Named moves (each a turn or a mirror), then the moves between two rows, first move first; the first pair answered
move deg:
[-3.11  1.94 -2.15  0.36 -0.63  0.19  1.76  1.32  2.07]  ->  [ 0.51  0.81 -1.80  0.43 -2.95  0.58  3.25  1.49  1.69]
[-1.97  0.65 -0.66 -0.12  0.34  1.11  0.74  1.10  1.92]  ->  [ 0.55 -0.30 -0.26 -0.19 -1.33  1.52  1.81  1.02  1.68]
[ 1.34 -2.26  1.46 -0.02 -0.58 -0.17  0.29  0.47 -0.09]  ->  [-1.99 -1.32  1.02 -0.07  1.44 -0.44 -0.92  0.61  0.17]
move leni:
[ 1.09  0.48 -0.73 -1.54 -0.42 -0.11  2.46 -0.86  1.30]  ->  [-0.08  0.15 -0.56 -1.48  0.04 -1.04  2.92 -0.30  1.17]
[ 1.70  0.29 -1.69 -0.08 -1.24  1.43  0.62 -0.70 -1.72]  ->  [ 1.09  0.50 -1.74 -0.07 -1.49  0.86  1.81  0.06 -1.25]
[-2.03  1.18 -1.34 -0.02  0.98  2.02  0.00 -1.82 -0.94]  ->  [-1.72  1.22 -1.52 -0.14  0.71  2.10  0.29 -1.88 -0.85]
[ 2.74 -2.95  0.67  0.04 -0.35  0.21  0.78  0.44  0.36]  ->  [ 2.25 -3.01  0.63  0.00 -0.51 -0.03  1.51  0.76  0.58]
move nek:
[ 2.41 -0.54 -1.35 -0.22 -0.83  2.23 -0.56 -0.19  3.48]  ->  [ 1.56 -0.25 -1.61 -0.20 -0.42  2.20 -0.59 -0.13  3.80]
[ 1.65  0.59 -2.94 -0.60 -0.58  2.94  0.43 -2.53 -0.14]  ->  [-0.27  1.37 -3.42 -0.68  0.10  2.75  0.11 -2.41  0.85]
[-3.49  2.73 -2.11 -0.43 -0.58 -0.20  2.33  1.05  1.75]  ->  [-4.66  1.20 -0.68 -0.08  1.16 -1.07  0.63  1.74  2.26]
[-0.62 -0.73  1.01  0.47  0.29 -2.33  0.69  2.14  0.25]  ->  [ 0.27 -1.09  1.08  0.50 -0.03 -2.23  0.90  1.97 -0.22]
move Lete:
[ 0.73 -0.30  1.94  0.02 -1.43  0.12  1.89 -0.54 -1.82]  ->  [ 0.97  0.40  1.48 -0.10 -1.39  2.07  0.05 -1.96 -0.22]
[-4.47  2.20 -1.44  0.16  0.78  0.65 -0.44  0.79  4.21]  ->  [-2.77 -0.12  0.10  0.85 -0.14 -3.64  3.38  3.70  0.03]
[ 0.91  1.71 -1.59 -0.70 -0.74 -1.00  2.68 -0.29 -1.92]  ->  [ 2.36  1.37 -1.34 -0.93 -1.18  0.55  1.58 -1.52 -1.19]
[-1.13  0.70  0.58 -0.02  2.22  0.74 -3.69 -0.25  1.62]  ->  [-2.40  0.37  0.92  0.11  2.58 -2.08 -1.58  1.79 -0.50]
Pairs:
(two moves a pair)
[-1.27  1.27 -0.84  1.26  1.41 -0.41 -1.56 -0.71 -0.95]  ->  [ 0.22  1.60 -1.39  1.08  0.32  0.82 -1.49 -1.61 -0.62] | leni, leni
[ 4.32 -1.64  1.01 -0.03 -2.88 -0.20  2.08  0.41 -0.39]  ->  [-0.87 -1.59  1.37  0.21  1.14 -4.02  1.18  2.09 -2.97] | deg, Lete
[ 2.58 -1.65  0.33  0.30 -0.51 -2.99  1.83  1.98  0.04]  ->  [-0.43 -1.52  0.76  0.34  2.16 -3.85 -0.30  1.93 -0.23] | deg, nek
[-0.24 -0.12 -0.43  0.11  1.14  0.57 -2.25 -1.12 -1.55]  ->  [-0.26 -0.34  0.04  0.20  1.18 -0.78 -1.17 -0.29 -2.74] | Lete, Lete
[ 1.97 -2.53  0.79  1.44  1.85 -1.29 -1.85 -1.67 -3.71]  ->  [ 3.23 -0.76 -0.72  0.87  0.19  2.29 -2.30 -3.77 -0.69] | Lete, leni
[ 3.13  2.15 -0.45 -0.49 -1.88  3.57 -0.33 -1.38 -0.63]  ->  [-2.14  2.31 -0.18 -0.33  2.03  2.47 -3.36 -0.97  0.07] | deg, nek
[ 1.55 -2.28  1.81  0.43 -0.93  0.49 -0.77  0.37  0.67]  ->  [-1.77 -1.67  1.63  0.63  0.93 -1.21 -1.07  1.30 -0.14] | deg, Lete
[-1.29  1.91 -0.99  0.46  1.16  1.09 -2.26 -1.22  0.11]  ->  [-2.45  2.03 -1.08  0.45  1.00 -0.91  0.05  0.31 -1.12] | leni, Lete
[ 0.65 -0.08  1.02 -0.27  1.37  0.91 -2.84 -0.96 -0.94]  ->  [ 2.42  0.87 -0.09 -0.53 -1.27  2.16 -0.52 -1.13  0.66] | leni, leni
[-0.34 -0.39  0.61  0.01  0.82  0.91 -2.32 -0.67  0.29]  ->  [-1.65  0.01  0.32  0.00  1.33  0.17 -1.93 -0.17  0.01] | nek, Lete
[ 2.89 -2.06  1.94 -0.70  0.28  0.97 -1.74 -0.50 -0.28]  ->  [-2.03  0.09  0.56 -0.91  2.62  0.61 -2.68 -0.38  1.18] | leni, deg
[-0.43 -2.45  0.86  0.13  0.05 -1.93  1.25  1.98  3.53]  ->  [ 0.61 -2.28  0.83  0.05 -0.23 -0.09 -0.22  0.77  4.79] | Lete, Lete
[ 1.01 -0.03 -0.05 -0.70 -0.83  0.61  1.13  0.07 -0.66]  ->  [-1.47  0.49 -0.17 -0.59  0.38 -0.19  0.72  0.45 -0.44] | leni, deg
[-0.15  0.22  0.35 -0.27 -0.65 -0.52  0.93  0.71 -0.02]  ->  [-1.17  0.68  0.09 -0.39  0.37 -0.07 -0.39  0.14  0.38] | Lete, deg
[ 1.53 -1.94  1.72 -0.16 -0.48 -2.41  0.86  1.57 -1.95]  ->  [-1.63 -1.12  1.24 -0.31  2.06 -2.62 -1.21  1.02 -1.88] | leni, deg
[ 2.47 -3.64  2.44  0.23 -0.47 -4.73  1.42  3.29  0.12]  ->  [ 3.09 -4.17  3.01  0.08  0.92 -3.99 -1.51  1.86 -1.18] | leni, leni
[ 1.00  0.41 -0.65 -0.83 -1.59  1.87  2.01  1.44  0.61]  ->  [-0.74  1.06 -1.08 -0.95 -0.75  1.61  2.01  1.86  0.92] | Lete, Lete
[-0.06 -0.70  0.46  0.74  1.11 -1.70  0.67  0.96 -2.63]  ->  [ 2.87 -0.83  0.30  0.39 -0.27  0.85 -0.55 -0.95 -1.65] | nek, Lete
[-4.15  2.87 -2.06 -0.02  1.44  1.06 -0.57 -0.45  0.96]  ->  [ 3.94 -1.31  0.62  0.32 -2.03 -0.58  1.77  0.40 -2.90] | Lete, Lete
[-2.16  1.55 -1.46  0.15  0.25 -1.42  2.02 -0.03 -1.41]  ->  [ 2.57  0.43 -0.99  0.15 -1.46  1.59  0.20 -2.04 -0.41] | Lete, Lete
[ 2.60 -1.85  1.30  0.33 -1.68  1.01 -1.25 -0.62  2.12]  ->  [-1.74  1.16 -0.88  0.00 -0.42  1.56 -1.06 -0.83  3.60] | nek, Lete
[-1.14  2.92 -1.81 -0.15 -0.01 -0.04  1.11 -0.40 -1.91]  ->  [-0.15  2.37 -1.43 -0.07 -0.90 -0.69  2.22  0.26 -2.09] | deg, leni
[ 0.46 -0.93  1.12  0.39  1.38  0.11 -1.20 -0.90  0.85]  ->  [-1.23  0.09  0.33  0.38  1.54  0.14 -0.64 -0.71  1.49] | leni, Lete
[ 1.99  0.73 -0.65 -0.55 -1.04  0.22  0.67 -1.02 -2.83]  ->  [ 1.97  1.44 -1.35 -0.79 -1.35  1.72  0.28 -1.59 -0.94] | leni, Lete
[-1.91  1.52 -1.44 -0.34 -0.17 -2.50  3.47  1.24 -3.07]  ->  [ 1.92  2.03 -2.19 -0.64 -2.64  0.29  3.42 -0.61 -2.10] | Lete, nek
[-1.06  0.48  1.32 -1.64  1.17 -2.49  1.68  2.33 -0.87]  ->  [ 0.60 -0.44  2.07 -1.63  1.66 -2.34  0.11  1.32 -2.38] | leni, nek
[-0.55 -1.76  1.93 -0.05  1.49 -1.92 -0.97  1.04 -1.04]  ->  [ 2.48 -1.65  1.58 -0.31  0.16 -0.52 -1.10 -0.51 -1.95] | leni, nek
[-1.15  0.07 -0.61 -0.36 -0.05  0.10  1.23 -0.38  0.17]  ->  [ 0.56 -0.44 -0.06 -0.22 -0.84  0.48  1.08 -0.84 -0.06] | Lete, Lete
[ 1.40 -1.68  0.63  0.92 -0.83  0.51 -1.28  2.35  2.32]  ->  [-1.29 -1.13  0.09  1.00  0.19 -0.62 -0.72  3.14  2.36] | Lete, Lete
[-0.90  1.04 -0.91 -0.02 -1.26 -1.47  3.55  1.71 -0.10]  ->  [-3.02  0.45 -0.04  0.28  1.30 -2.38  1.30  1.86 -0.53] | nek, leni
[-2.99  1.35 -0.52 -0.50  0.42 -0.82  1.70  1.18  1.32]  ->  [-0.49 -1.09  1.23 -0.08  0.07 -2.49  2.03  1.86 -1.22] | Lete, leni
[-0.79 -0.60  0.66 -0.47  0.92  2.14 -3.17 -1.22  3.33]  ->  [ 2.84 -2.41  1.51 -0.05 -2.42 -0.57  2.18  1.22  0.82] | Lete, deg
[ 1.61 -0.91  0.00  0.07 -1.19  0.50  1.20  0.61  1.95]  ->  [-0.29 -0.35 -0.16  0.07 -0.13  0.71 -0.08  0.42  3.14] | Lete, nek
[-2.49  1.53 -1.07 -0.10  0.85 -0.18  0.73  0.39 -0.18]  ->  [-0.03  1.27 -1.23 -0.22 -1.21  0.46  2.40  0.45  0.14] | deg, nek
[-2.43 -0.58  0.65 -1.02  0.78 -2.68  0.36 -1.50 -3.08]  ->  [ 1.40 -0.47  0.13 -1.27 -1.59 -0.86  0.98 -2.73 -3.38] | Lete, nek
[ 3.29  0.38  0.08 -1.24  0.22  0.01  1.80  1.24  0.61]  ->  [-0.14  2.14 -1.14 -1.48  1.74  0.40  0.89  1.25  2.08] | Lete, Lete
[-1.71  2.72 -2.06 -0.40 -1.17  1.06  1.50  0.17  1.39]  ->  [-3.64  2.02 -1.33 -0.21  0.84 -0.49  0.28  0.86  0.43] | leni, leni
[-1.60  0.56  0.31 -0.13 -0.96 -1.15  2.10  2.17  1.43]  ->  [-2.97  0.72  0.45 -0.14  0.67 -1.17  0.34  1.80  1.36] | Lete, deg
[ 2.53  0.64 -0.59 -0.99 -0.38  2.02 -0.43 -1.96 -3.48]  ->  [-1.48  1.30 -0.88 -0.87  1.94 -0.02 -0.50 -0.75 -4.09] | deg, Lete
[ 0.33  0.18 -0.94 -0.05 -0.06 -0.88  1.02  0.23 -2.55]  ->  [ 1.75  0.36 -0.94 -0.18 -1.22  0.59  0.93 -0.33 -1.27] | Lete, leni
[ 2.86 -0.06 -1.71  0.05  0.31 -0.72  0.96 -0.66 -2.64]  ->  [ 2.01  0.22 -1.82  0.04 -0.12 -1.27  2.22  0.34 -2.21] | leni, leni
[ 0.51 -0.28  0.81 -0.60 -0.59  1.20  1.32  0.65  4.89]  ->  [ 0.61 -1.19  1.58 -0.47  0.08  0.71  0.61  0.96  4.77] | nek, nek
[ 2.17 -1.05  0.57 -1.07 -0.58  2.02 -0.91 -1.28  1.56]  ->  [-0.11 -0.91  0.86 -0.95  1.46  1.35 -2.41 -1.22  1.67] | deg, nek
[ 0.51 -0.37  0.35  0.32 -1.98 -0.47  2.51  1.30  2.77]  ->  [-2.15 -0.78  1.13  0.59  0.69 -1.45  0.25  1.56  3.05] | deg, nek
[-2.59  0.63 -0.08 -0.41  0.12  0.37  0.59  0.97  2.75]  ->  [-2.03 -1.07  1.33 -0.02  1.23 -0.08 -1.48  0.73  2.18] | nek, leni
[-2.79 -0.32  0.68  0.20 -0.07 -1.70  1.37  2.47  2.68]  ->  [ 1.72 -1.40  1.00  0.31 -2.44  0.44  1.19  1.17  3.23] | deg, Lete
[ 1.01 -0.35 -0.35 -0.21 -1.86  1.03  1.11  0.03  1.24]  ->  [-2.00  0.07 -0.34 -0.19 -0.49 -0.09  1.19  0.89  1.53] | leni, deg
[ 2.37 -4.98  2.81  0.23  1.95 -0.86 -3.62  0.91  0.91]  ->  [-3.05 -2.87  1.52  0.12  4.09 -1.76 -3.62  1.70  1.90] | Lete, Lete
[-0.92  3.05 -0.53 -1.91  0.14  1.07 -1.28 -0.94 -0.50]  ->  [ 1.41  1.33  0.85 -1.60 -0.88 -1.08  0.77  0.26 -3.10] | Lete, Lete
[-0.18  1.86 -2.33 -0.07  0.32  0.12  1.28 -2.30 -1.21]  ->  [ 1.87  0.82 -1.61  0.09 -0.93  0.21  2.16 -2.02 -0.93] | nek, deg
[-2.52 -1.37  0.93  0.63  2.27 -3.15 -0.79  1.57 -1.54]  ->  [ 1.13 -2.63  1.52  0.59  1.64 -2.10 -2.30 -0.10 -2.94] | nek, leni
[ 2.03  0.79 -0.28 -0.55 -1.32 -0.20 -0.50 -0.26 -1.95]  ->  [-1.26  2.36 -1.19 -0.61  0.05 -0.10 -0.87 -0.34 -0.81] | Lete, Lete
[ 4.26 -2.82  1.46  0.71 -0.54 -0.95 -0.14 -0.33 -3.57]  ->  [ 3.28  0.25 -0.96  0.03 -1.95  3.90 -1.23 -2.66  1.82] | Lete, leni
[-0.03  0.46 -0.40  0.09  2.73 -0.12 -1.64 -1.26 -2.49]  ->  [ 2.19 -0.18 -0.25  0.11  1.38 -0.02 -0.87 -1.20 -2.93] | nek, deg
[-0.06  3.07 -1.70 -0.33 -0.03  1.11 -0.10 -0.83 -1.91]  ->  [-0.64  3.27 -1.86 -0.29  0.03  1.19 -0.13 -0.61 -1.18] | deg, nek
[ 0.93 -0.19  0.06  0.06 -1.01 -1.42  1.85  0.70 -2.00]  ->  [-0.80  1.20 -0.93 -0.06 -0.89 -1.11  2.12  0.74 -1.05] | nek, nek
[ 1.84  0.01 -0.21  0.12 -0.81 -0.81  1.06  0.47 -1.00]  ->  [-1.13  0.80 -0.47  0.19  0.89 -1.53  0.16  0.90 -0.75] | leni, deg
[ 1.12 -0.82  0.69  0.98 -1.17 -0.14  0.83  0.58  1.30]  ->  [-1.45 -0.29  0.37  0.97  1.13 -0.17 -1.28  0.13  1.29] | deg, leni
[-1.32  2.63 -2.47  0.41  2.46 -0.59  2.75  1.03 -1.79]  ->  [-1.84  1.28 -1.17  0.48  4.12 -1.29  0.53  1.03 -2.33] | leni, nek
[ 1.75  1.71 -1.02 -0.72  1.34  0.70 -1.05 -2.93 -4.86]  ->  [ 2.61  1.93 -1.28 -0.87  0.47  1.34 -0.63 -3.11 -4.31] | Lete, deg
[-0.95 -0.93  1.57  0.91  0.01  0.34 -0.84  1.93  3.74]  ->  [ 1.20 -1.52  1.96  0.94 -1.18  0.56  0.07  1.79  3.10] | deg, nek
[-0.18 -0.79  1.03 -0.60 -0.19 -1.79  1.46  1.16 -1.21]  ->  [-1.84  0.23  0.62 -0.94  1.57 -0.06 -1.86 -0.27  0.19] | Lete, deg
[-2.09  0.46 -1.06 -0.27  1.94  0.08 -1.15 -0.05 -1.18]  ->  [-1.26  0.04 -0.93 -0.25  1.57 -0.63 -0.59  0.26 -2.50] | leni, Lete
[-1.78  1.12 -0.93 -1.09  0.19 -0.12  2.86  2.75 -1.54]  ->  [ 0.33 -0.11 -0.11 -0.93 -0.99 -0.04  3.33  2.99 -1.33] | nek, deg
[ 0.37  0.58  0.29 -0.10  0.75  1.63 -0.14  0.07  1.71]  ->  [ 0.98  0.14  0.62  0.02 -0.11  0.50  1.73  0.93  0.93] | Lete, deg
[ 2.47 -1.73  0.65  0.16 -1.19  1.29 -1.53 -0.52 -2.05]  ->  [ 2.08 -1.17 -0.08  0.09 -3.10  1.05  1.54  0.77 -0.69] | leni, leni
